Here are some numbered points:
-0.1|-0.5|-3.8|-0.6|-1.4| 1.7| 0.4| 0.3| 0.1| 1.2|-0.6|-0.5|-0.3| 0.2|-0.4|-0.5| 1.2| 0.7| 0.5|-2.8|-2.2|-1.3|-0.2|-0.7 0
 0.4|-1.5|-2.6| 0.3| 0.5|-1.1| 0.6| 1.1|-0.3| 0.1| 1.3| 1.5| 0.9|-1.4| 0.4| 0.0| 0.5| 0.9| 1.5|-1.9|-0.6|-1.1| 1.2| 0.2 1
 0.3| 0.3|-3.4| 0.3|-0.6| 0.9| 0.9|-2.1|-0.5| 1.3|-0.4|-0.1|-0.4|-0.3|-0.3|-0.3| 0.8|-0.4|-0.5|-0.9|-0.4|-0.4| 0.4|-1.3 2
 0.3|-1.4| 5.1|-1.2| 0.0|-0.6|-1.9| 1.6| 1.3|-3.4|-1.6| 1.4| 1.9|-3.2| 1.9|-0.6|-0.7| 0.8|-1.0|-4.0|-2.9|-1.9|-0.1| 1.8 3
 1.1| 0.0| 0.3| 1.8| 0.3|-1.0|-0.1|-4.8| 0.2| 0.6|-2.3|-0.4|-0.6| 1.8| 1.4| 0.1|-0.8|-1.0| 0.1| 1.5| 1.8|-0.8| 0.0|-1.6 4
-1.4|-0.8| 0.8|-0.6|-0.6| 0.4|-0.7| 3.0| 2.5| 1.2| 0.4|-0.7|-1.1| 0.3|-0.3| 1.0|-0.8| 0.0|-1.3|-0.4|-0.7|-0.1|-1.5|-0.6 5
-0.8| 0.6|-0.6| 0.5|-0.6| 1.3|-0.7| 2.3| 1.4| 0.0|-0.4|-2.0|-0.9| 1.4| 0.8| 1.3|-0.8|-0.5|-0.5| 1.9| 0.9| 0.8|-1.3|-2.0 6
 0.8| 0.4|-3.3| 0.2|-0.4| 0.3| 1.5|-4.8|-0.8|-1.9| 0.8| 0.5|-1.1| 1.2|-0.6|-0.4| 1.1|-0.7|-1.0| 4.3| 2.0| 2.3| 0.3|-1.8 7
 0.8| 1.1| 0.8| 0.8| 1.2|-0.6|-0.6|-5.0| 0.9| 1.7|-1.2|-1.1|-0.9| 0.3| 1.3| 0.3| 0.6|-0.1| 0.0| 0.1| 0.2|-1.6| 0.2| 1.1 8
 0.1| 2.2| 0.4|-0.5| 1.1| 1.2| 1.2| 0.6|-1.3| 1.5| 1.3|-1.5|-0.2|-1.0| 0.4| 1.1|-0.5| 0.9|-0.6| 0.9| 1.9| 1.6|-0.5|-0.5 9
-0.1|-0.6| 2.3|-0.8|-0.1|-0.2|-1.5| 0.0| 0.4|-0.1| 0.7|-0.5| 0.1|-1.3|-0.2|-1.4|-0.9|-0.3|-0.4|-0.8|-2.1|-0.7| 1.4| 1.9 10
-1.2| 0.4| 1.4|-1.1|-1.1| 1.2|-0.9| 0.4| 1.2| 1.7| 0.2| 0.8|-0.5| 0.2|-1.0| 0.7|-0.9| 1.1| 0.0|-0.8|-1.2| 0.4|-0.2|-2.0 11
Which five points above are nearest to each new point, looking only along the 3 directions in which the numbered points spread most? Their numbers follow each, nearest first.
-1.1|-1.4| 1.5| 1.1|-1.0|-0.9|-0.6| 2.4|-1.1|-4.9| 0.3|-0.8|-0.4|-0.9|-0.6| 0.3| 0.7|-1.1|-0.1|-0.9|-2.0| 0.8|-1.2| 1.3 10 11 5 1 9
 1.2| 0.1| 2.1| 0.9| 0.4|-0.8| 0.8|-3.7| 0.1|-1.2|-2.2|-0.3|-0.8| 3.4| 1.4| 0.6|-1.2|-0.6| 0.5| 1.9| 2.5|-0.6| 0.0|-1.4 4 8 7 9 6
-0.1| 1.2| 1.0|-0.7| 0.8| 0.6| 0.7| 2.7|-0.6| 2.7| 0.7| 1.7| 0.1|-2.5| 0.0| 0.7|-0.6| 1.8|-0.3|-2.0|-0.5|-0.2|-0.3| 2.1 11 5 10 1 0
 1.0|-1.3|-3.5| 0.5| 1.6|-1.7| 2.0|-0.2|-0.9|-0.6| 0.4| 0.4| 1.2|-1.3|-0.2|-0.3| 0.6| 0.6| 1.6|-0.1| 0.5|-0.3| 1.3| 0.1 2 1 0 11 8
-1.2| 0.3|-1.9| 1.7|-0.5| 1.2| 0.5| 0.8|-2.2|-1.6|-0.4|-1.1|-0.8| 1.7|-0.5|-0.2| 0.2|-0.7| 0.2| 3.1| 2.3| 1.6|-0.1|-0.3 9 6 2 7 11
 0.1| 2.3| 1.2|-1.5| 0.3| 1.5| 0.7| 1.7| 0.0| 1.5| 0.4| 1.1| 1.3|-0.8|-0.7| 0.8|-1.0| 2.3|-0.1|-0.1| 1.0| 0.3| 0.0| 1.0 11 5 9 6 10
 0.9|-0.1| 1.6| 0.4| 0.3|-0.8| 0.2|-3.3| 0.2| 0.0|-1.9|-0.8|-1.0| 1.0| 1.4|-0.3|-0.7|-1.2| 0.2| 0.2| 1.5|-1.0| 0.0| 0.0 8 4 10 9 2
-0.2|-1.2| 2.5|-0.7|-0.6|-0.8|-1.4|-0.6| 0.0| 1.6| 0.3|-0.8| 0.4|-0.6|-1.1|-1.0|-1.0|-0.2| 0.2|-0.3|-2.0|-0.6| 0.9| 1.6 10 11 5 1 8
-0.8|-0.6|-2.2| 1.0|-0.9|-0.5| 0.1|-0.3|-2.3|-1.4| 0.9|-1.7|-0.2| 1.5|-0.5| 0.4| 0.3| 0.0| 0.1| 3.0| 2.1| 2.0|-0.8|-1.1 9 6 7 2 11
-0.9| 0.0|-0.6| 1.4|-0.7| 0.9| 0.6| 1.2|-1.8|-3.1|-0.2|-0.8|-0.3| 1.3|-1.4|-0.6| 0.0|-2.0| 0.0| 2.0| 1.7| 1.0|-0.8|-0.1 9 6 11 2 5
 0.9| 2.1| 0.2|-0.5| 1.1| 0.5| 0.3| 0.4|-0.2| 0.9|-0.1|-1.0|-0.8|-1.5|-0.1| 1.0|-0.1| 0.9|-0.1|-0.9|-0.1|-0.1| 0.2| 0.8 11 9 10 5 1
-1.0|-1.3| 0.4| 1.6|-1.5| 0.5|-0.2| 2.7|-0.3|-3.4| 0.5|-0.7|-0.9|-0.5|-0.8|-1.0| 0.1|-1.3| 0.7|-0.4|-0.3| 1.2|-1.6| 0.7 11 5 9 10 6
-1.0| 0.0| 1.5| 1.1|-0.2| 0.5|-0.5| 2.3|-0.8| 1.8|-0.1| 0.1| 0.9|-0.7|-0.6|-0.1| 0.0|-1.4| 0.1|-2.1|-0.8|-0.5|-2.1| 1.6 11 10 5 1 9
 1.0| 2.2| 2.1| 0.3| 1.7| 0.7| 0.1| 1.3| 0.0| 1.2| 0.5|-1.5|-0.9|-1.8| 0.4| 0.7|-0.6| 0.0|-0.7|-1.3|-0.2| 0.0| 0.4| 0.0 11 5 10 9 6
-0.1|-0.8|-3.5| 0.7| 0.8|-1.0| 1.6|-2.3|-0.6| 0.1| 0.6| 1.4| 0.6|-1.2| 0.5| 0.2| 0.8| 0.4| 1.3|-0.4| 0.5| 0.0| 0.6| 0.1 2 1 0 8 7
 0.6| 1.9| 0.5|-0.9|-0.3| 1.3| 0.5|-2.5|-1.3|-0.8| 0.7| 0.7| 0.3| 1.4| 0.4|-1.0|-0.1|-0.1|-0.3| 3.6| 2.3| 0.9| 1.7|-0.5 4 8 9 7 2
 0.3|-0.8| 5.4|-1.6|-0.2|-0.1|-1.8|-0.4| 1.9|-3.5|-0.1| 1.7| 0.9|-1.7|-0.1|-2.1|-0.6|-0.6|-0.3|-2.2|-3.4|-2.6| 1.0| 2.1 3 10 11 1 8
 1.7|-1.1|-3.7| 1.9| 1.8| 0.0| 1.4|-1.1|-0.5|-0.7|-0.6| 0.5| 1.0|-0.4|-0.1|-0.5| 0.7|-0.9| 2.5| 0.2| 0.6| 0.3| 1.4|-0.4 2 1 0 8 7
-0.3| 1.0| 0.3| 0.2| 0.8| 0.6|-0.1| 1.7|-0.5| 0.3| 1.1| 1.9| 0.1|-2.0|-0.1| 1.5|-0.6| 1.3| 0.2|-0.8| 0.4| 0.7|-0.6| 0.6 11 5 10 9 1
 0.0| 0.7| 0.4|-1.4|-0.8| 0.0|-1.0| 1.9|-0.1| 4.4| 1.4| 0.0|-0.6| 0.4|-1.1| 0.6|-0.1| 1.0|-0.1| 2.1| 1.3| 1.3|-0.5|-2.4 6 9 11 5 2
 1.2|-0.7|-2.8| 0.7| 2.2|-1.2| 1.9| 1.0|-0.7|-1.3| 0.4| 0.7| 1.9|-0.7| 0.7|-0.3| 0.6| 0.2| 1.9| 0.8| 1.0|-0.5| 1.1|-0.7 2 1 0 11 9
 0.3| 0.5| 0.4|-0.2| 1.0|-0.2| 0.4| 1.2| 0.3| 3.6|-0.7|-0.6|-1.8|-0.6|-0.3| 0.7|-0.1| 0.2|-0.2|-0.7| 0.2| 1.1| 0.2| 0.7 11 9 5 6 10
-0.5|-0.1|-2.5|-0.5|-0.1| 0.7| 0.6|-2.7| 0.4|-1.9|-0.2|-0.1| 0.1|-0.5| 0.1| 0.0| 1.0|-1.1|-0.4|-1.1|-2.2| 0.1|-0.4|-0.1 2 1 0 8 11
-0.2|-0.4|-2.1| 1.3|-1.7|-0.1| 0.1| 0.5|-1.2|-3.4| 1.3|-0.9|-0.3| 0.2|-1.1| 0.1| 0.8|-0.7| 0.2| 1.6|-0.3| 1.4|-1.6|-0.2 9 2 11 6 0
